0: [113 128 131 116 156 188 157 159  95 160 105 109]
1: [172 122  94 115 148 103 146 124 176  78 152  95]
2: [ 86 110 120 172 108 106 109  88 113 113  86 173]
3: [ 78 188  94  93 135  96 122  66 116  98  86 168]
4: [136  93 156  95 144 121  92 172 120 159 152 155]
5: [108 136 105  96 157 137 159 112 110 128 102 136]
6: [151 122 130  93 147 121  98 141 141 144 173  93]
7: [151 103 127 142 142 119  74 144 137 145 166 123]
8: [162  87 136 163  88 111 129 116 161 122 148  89]
9: [104 103 152 101 138 200 173 141 105 153 120 101]
10: [116 151  61 139 121 135 109 156 124 145 156 150]
11: [ 99 125  94 114 159 181 168 123  91 145 107 128]
12: [176 170 152 104 158  84 155 103 191  57 147  88]
13: [ 98 177 172 167 126 147 163 102 102 140  95 142]
14: [131 109 136 120 104 136 109 153 115 150 140 146]
15: [157  80 119 177  86 103 125 119 177 103 152  79]
16: [100 181  85 133 160 160 155 121  96 137  88 132]
17: [146 167 138 107 165 121  94 166 132 151 156 161]
18: [ 97 178  89 169  92 118 125  75 106 106  88 175]
19: [ 75 126 114 162  94 112 131  75 106 118  85 180]
20: [165  79 168  75  93 114 115 136 174 118 148  88]
21: [ 74 151  77 163  98  93 130  70  99  89  71 178]
22: [153  86 179  88  87 114 128 121 152 133 153  93]
23: [ 92 190 118 127 135 180 173 127  96 140  88 120]
24: [175 119 100 111 139  94 135 125 181  80 159  98]
25: [117 147 128 160 175 164 139 167  89 158 124 128]
26: [166 131 141  90 175  89 152 100 180  75 147 105]
27: [174 140  87 194 118  82 147 104 201  66 157  99]
28: [ 91 123 105  85 129 149 157 107 106 131 102 156]
29: [135  91 180  92  68 146 137 164 125 151 143 134]
30: [153  67 175  92  72 108  80 150 134 148 176 141]
31: [ 77 177 138 162 124  95 133  71 107  99  79 157]
32: [164 141 148 127  92 114 122 136 162 126 173  84]
33: [138 130  87 130 100 119  66 155 133 138 167 124]
34: [130 145 137  80 120 119  75 158 146 149 164 138]
35: [177  74 117 144 181  87 148 112 197  55 144  91]
36: [ 95 164 128 172 128 141 148 107 106 135 100 164]
37: [135 134  83 151  96 132  84 170 134 148 159 149]
38: [163 155  93 130 125 117 114 143 168 133 161  78]
39: [104 169 122 176 147 189 169 153  96 159 117 115]
40: [110 187  72 146 148 197 173 143  85 164  93 108]
41: [ 94 158 152 113 107 112 119  86 106 123  89 178]
42: [ 87  94 120 124 140 122 138 104  98 120  99 174]
43: [142  92  87 147 111 111  75 145 154 154 168  96]
44: [142 181 120  74 127 124  90 153 119 149 164 124]
45: [146 150 102 109 175 122 113 144 162 123 147  83]
46: [112  78 108 136 165 195 169 144  87 151 109 111]
47: [ 85 145 141 164 138  99 120  82 104 100  83 175]
48: [141 104  72 166  74 115  83 149 141 145 165 101]
49: [ 92  96  68 170  76 112 138  90 109 105  87 187]
50: [144 110 156 151  79 127  84 150 158 151 161  94]
51: [164  85 167 111 115 100 121 141 165 121 152  75]
52: [183 127 142 138 107  86 147 118 195  67 149  95]
53: [151 168 149 153 180 116 135 139 167 119 156  88]
54: [116 156  94 157 132 143 109 156 113 141 137 151]
55: [ 86 142 157 159 182  95 117  61  94 113  84 183]
56: [ 70  88  82 138 152 112 122  64 117 102  97 180]
57: [114 172 140 133  85 166 131 158 103 161 125 125]
58: [107 181  94 133 113 157 170 114 106 140 105 118]
59: [156  96 187  93 170 112  77 163 150 154 164 105]
60: [117 126 110 156 175 165 164 154  87 157 117 117]
61: [164 142 154  85 134 102 142 128 161  96 156  84]
62: [ 90 111 177 154 145 109 136  71 107 122  90 180]
63: [177 109 150 123  96  81 153 102 188  51 131  93]
64: [137  83 131  87  76 115  88 137 133 145 162 117]
65: [105  76  75  95  77 180 175 129  90 157  92 115]
66: [ 93 140 149 102 123 143 148 103  96 132  93 158]
67: [113 109 117 169  76 178 175 119 103 147  91 126]
68: [191 137 161 168 107  81 154 113 195  58 150 105]
69: [ 88  76 152 124 123  99 127  67 101  96  75 187]
70: [155 172 175  92 128 119  87 148 150 138 156  94]
71: [145 128 177  97  97 121  79 167 132 143 159 131]
72: [162 131 174 169 130  96 142 118 182  76 142  79]
73: [160 118 148 123  91 122 117 142 165 114 162  83]
74: [180 144  76 148 171  86 160  94 194  45 122 109]
75: [135 135  95 123 104 127  79 155 128 141 160 123]
76: [ 77 142 152 140 136  98 145  67 108  94  68 146]
77: [103 162 114  89  82 186 176 138  95 163 102 105]
78: [132 107  73 136 101 114  86 163 125 153 159 153]
79: [129 124 161  99 109 103  73 175 130 142 156 152]

[145 168 144 109 167 121  94 168 130 151 155 168] 17
[ 89 144 160 151 175 104 121  72  95 118  89 175] 55
[ 77 138 123 169 154  89 130  85 105  98  85 179] 47
[168 149 108 168 194  99 138 116 182  96 151 100] 53
[130 100  70 136  93 113  86 162 127 149 158 149] 78
[ 86 182  68  92 148 153 155 109  84 126  96 163] 16
[145 163 150 146 170 119 137 135 159 119 150  95] 53
[166  84 135 162  88 119 133 124 160 130 150  81] 8
[101 157 146 112 109 111 120  89 114 120  95 168] 41
[149  71 173 123  92 108  62 162 150 147 173 133] 30
[ 87 170 167  99 139 117 129  77 125 109  84 183] 41
[115 126 129  97  70 181 174 149  91 156 120 118] 77
[114 118 101 137 168 140 107 157 122 146 155 139] 54
[158  88 117 167  88 102 128 119 177 100 153  81] 15
[112  97 113 161  85 183 177 124  96 159 103 110] 67
[154 115  96 157 128 119  89 147 140 140 178  87] 43
[138 133  86 154 103 132  81 172 136 150 161 150] 37
[ 90  93  84 109  78 151 159 108  89 147  90 149] 65
[105 109 159 111 144 164 156 118 114 137  89 145] 66
[ 74  80  96 186 169  99 127  84 117 102  87 179] 56
[168 160 149 166 134 106 150 128 176  80 154  92] 72
[153 168 118  87 164 116 131 127 167 119 151  80] 45
[141 108 154 173 188 108  68 156 129 153 166 148] 7
[144 181 184 117 180  96  76 163 139 147 158 137] 17
[174 135 147  85 168  91 147 108 185  79 156  95] 26
[ 95  96 144 147 123 140 138 104  95 128  87 164] 42
[ 84 108  90 163 183 126 132  84 106 101  91 170] 56
[156  85 173  93  85 116 123 130 155 135 159  90] 22
[ 77 144 140 170 143  99 126  72 101  94  73 178] 47
[148 162 169  83 119 126  97 147 143 138 146  96] 70
[147  74 166 182 158 112  74 160 136 158 171 130] 7
[107  77  90 158 175 183 178 149  81 158 113 121] 46
[119 151 124 168 175 162 133 169  90 156 128 129] 25
[143  90  92 102 114 117  83 172 120 158 160 150] 78
[ 85 144  84 163  96  95 130  75 106  93  80 167] 21
[118 107 159 183 154 159 142 167 112 181 140 129] 25
[121 149  56 138 115 137 107 164 125 149 163 148] 10
[139  99  84 171  68 123  93 146 135 147 158  95] 48
[115  73  75 157 194 181 187 144  85 148 105 118] 46
[107 176 140  94 132 176 180 138  84 138 100 123] 23
[167 164 154 171 138 103 148 127 178  78 154  93] 72
[127 116 159 191 148 175 137 169 117 164 120 117] 25
[107 170 119 164 145 184 163 154  99 160 121 118] 39
[162  79 172 102 111 102 117 145 163 126 153  73] 51
[ 82  84 120 128 137 118 141  97  95 116  93 177] 42
[126 150 183 133 161 117  85 159 126 153 162 152] 17
[164  66 167 152  78 121 126 128 169 135 159  75] 8
[154 148  97 110 180 123 111 154 169 127 156  75] 45
[126 127  78 159 171 177 150 161  97 164 123 115] 60
[110 125 173 103 101 179 188 136 106 153 118 118] 9
[ 90 173  74  99 149 156 153 116  85 128  98 158] 16
[153  90 181  86  78 121 129 128 153 137 156  87] 22
[109 175 159  86  99 182 173 129  88 142 104 120] 77
[ 93 107  96 154 185 113 130  79 119  88  92 169] 56
[174 167 147 105 158  87 149 107 187  66 149  87] 12
[117 134 137 123 152 180 148 160 100 159 112 113] 0
[100 104 101 188 120 188 171 138  99 167 103 119] 67
[170 169  94  83 101 108 128 144 172 112 157  74] 38
[166  95 169 108 134 114 115 134 153 126 169  83] 51
[ 99 100  75 161  84 111 135  97 113 109  95 177] 49
[129 123 157 187 151 168 130 168 119 165 125 117] 25
[103 167 120 176 143 177 165 145  96 152 112 123] 39
[142 160 162 116  93 119  77 164 125 153 168 116] 71
[147  71 165  99  76 116  90 148 129 147 167 139] 30
[146 163 163 113  86 111  66 165 129 154 174 116] 71
[158 140 155 160 182 111 100 156 152 144 147  83] 53
[136 169 105 128 176 113  70 162 117 152 157 148] 17
[118 135  95  72 111 186 172 155  98 165 121 108] 77
[ 77  91  95 180 169 106 131  89 115 106  87 173] 56
[ 98 134 101  96 165 145 158 114 100 137  97 142] 5
[119 128 129  98  72 177 166 155  95 158 128 118] 77
[149  89 176 121 147 107  72 152 141 169 163 107] 59
[148 112 129 139 136 110  69 137 138 139 164 129] 7
[129 130  85 176 102 135  80 170 129 163 149 154] 37
[176 131 143  86 174  87 155 103 189  72 156  96] 26
[113  91 126 129  81 153 111 167 119 157 151 130] 14
[111 100 125 126  86 156 117 165 116 158 146 127] 14
[ 74 107 103 145 164 119 124  59 107 101  83 174] 56
[124 132  68 162 181 184 158 161  91 165 117 113] 60
[167 131 104 184 124 105 112 147 159 128 164  82] 38
[ 91 118  97 158 177 117 127  82 114  96  94 165] 56
[175 133  89 180 115  82 148 105 200  65 156  98] 27
[ 75  68 143 136 143  98 126  75 113 105  78 180] 69
[105 149 146 163 155 194 168 160  92 163 110 109] 39
[123 128 107 147 176 160 158 155  96 154 126 111] 60
[ 67 177 120  70 124 121 137  52 110 109  76 145] 3
[160 195 152 176 157 120 115 127 181 117 171  62] 53
[125 102 120  97 190 136  97 170 125 156 142 136] 4
[101 154 168 155 130 142 156 114  94 142  96 141] 13
[117 123 136  93  65 185 177 155  90 159 124 113] 77
[102  80 159 106  93 185 169 135  93 144 101 112] 9
[ 91 176 127 174 124 139 154 100 104 134  94 166] 36
[140  83 166 179 157 109  79 149 134 153 161 136] 7
[137 105  77 176  72 120  93 144 138 145 157 100] 48
[141 203 142 134 163 119  86 167 123 149 159 143] 17
[134 102  91 147 108 109  81 137 149 147 158 104] 43
[ 95 166 153 113  98 113 116  86 105 124  89 178] 41
[ 99 182  88 130 112 167 171 115  93 150 100 121] 58
[148 156 142 183 146 105  67 154 144 143 173 114] 7
[127 116 175 132 188 128 110 159 119 150 145 135] 4
[132 131 155 181 166 100  82 145 136 146 159 141] 7
[112 101 146 153 101 169 169 128 103 140  85 128] 67
[166 144 145  87 138 101 143 128 164  95 156  86] 61
[ 77 109  96 140 161 111 114  59 112 100  90 174] 56
[149 161  75  94 114 114 108 144 176 119 153  69] 38
[134  86 136 149 105 141 115 171 124 157 156 148] 14
[109  77 100 139 173 197 171 142  84 150 106 109] 46
[127 139 137  84 115 126  85 157 140 153 157 140] 34
[131  94  86  76  73 111  74 156 134 149 161 136] 64
[139  94 140 151 108 137 118 166 131 150 156 142] 14
[120 160 164 169 159 167 134 172 111 157 139 131] 25
[160 140 146 123  98 118 124 138 156 130 169  88] 32
[144  88 152 177 168 113  67 160 150 140 169 120] 7
[ 81 101 178  95  77  94 134  54 103 104  68 181] 69
[151 118 180 158 155 126  99 159 133 145 154 119] 7
[115 119 135  95 126 140 118 165 110 152 138 134] 14
[154 138 138  89 153 108 114 142 144 137 152 101] 6
[179 162 113  84 126  74 160  94 199  50 140  91] 12
[120  92 119 129 129 156 130 169  99 149 138 142] 14
[118 133 159 158 168 167 142 158  95 161 143 123] 25
[123 148 144  81 120 116  78 150 142 147 154 145] 34
[105 140 144 165 133 186 184 137  94 163 106 118] 39
[151 150  88 162 185 130 109 135 150 131 160  91] 45
[114 181 137 135  85 164 128 157 105 161 126 127] 57
[160  86 185  84  76 115 126 124 158 133 159  83] 22
[128 103 170 130  88 145 107 158 121 151 157 149] 14
[151 134 130 166 148 111  74 156 149 156 174 127] 7
[ 91 102  95 168 115 175 170 132  86 144 101 132] 67
[145 139 134 171 141 121  74 160 138 169 168 129] 7
[148 159  82 117  87 104 114 131 155 136 155  85] 38
[ 74  67 138  76  59  99 124  60 104 101  68 151] 69
[142  85 130  88  76 122  89 146 133 150 166 110] 64
[ 93 126 101  84 130 146 152 106 109 129 105 155] 28
[186 178 113 105 144  77 161 103 188  43 132  88] 12
[116 139 134 170 136 170 136 176 110 154 137 130] 25
[ 79  85 131 128  89 104 125  58 113  95  71 175] 69
[149 154  80  94 106 112 105 144 174 122 154  74] 38
[ 80 166  97 102 147 109 116  66 106 108  84 186] 3
[116  96 122 128  89 147 107 166 121 156 152 130] 14
[130 136 125 186 128 146 111 166 106 150 152 157] 54
[121 132 154 152 157 163 138 160  98 161 145 126] 25
[ 85 110 128 156  94 162 154 129  94 142  96 133] 67
[141 111  76 171  76 114  82 148 138 146 164 101] 48
[115 160  89 158 131 139 108 153 113 138 138 153] 54
[113 119 177  97  97 185 193 141 108 157 122 110] 9
[105 141 144 167 134 187 185 137  94 164 105 117] 39
[120  81 120 125 135 152 126 172  99 147 141 145] 14
[128 144 139  74 119 118  73 161 145 151 164 144] 34
[107 151 168 158 128 139 149 118  99 145 101 137] 13
[190 142  71 144 174  79 162  93 207  37 125 101] 74
[133 125 146 178 169 109  87 150 133 150 161 135] 7
[125 120 134  91  71 174 174 149 100 150 126 111] 77
[ 81 102  94 145 159 110 120  56 116  93  88 170] 56
[ 86 121  97  86 129 149 161 101 104 128  98 159] 28
[119 125 141  88 119 141 117 174 111 156 143 129] 14
[138  99  69 135  93 115  81 173 128 156 168 148] 78
[103  71 163 101  87 192 171 139  91 146 101 104] 9
[142  88  85 101 112 118  80 177 116 160 159 158] 78
[127 172 104  82 126 145 113 165 122 168 151 142] 44
[141  84 154 181 171 115  57 164 146 146 170 124] 7
[ 91  98 148  94  68 101 123  55 100  96  81 163] 69
[ 92 118 134 155 101 157 146 131  98 143 103 130] 67
[145 155 137 178 144 108  72 156 142 145 171 117] 7
[128  96 135 100 151 108  74 155 128 151 165 146] 4
[ 97 107 127 133 103 166 169 136  97 140 105 116] 67
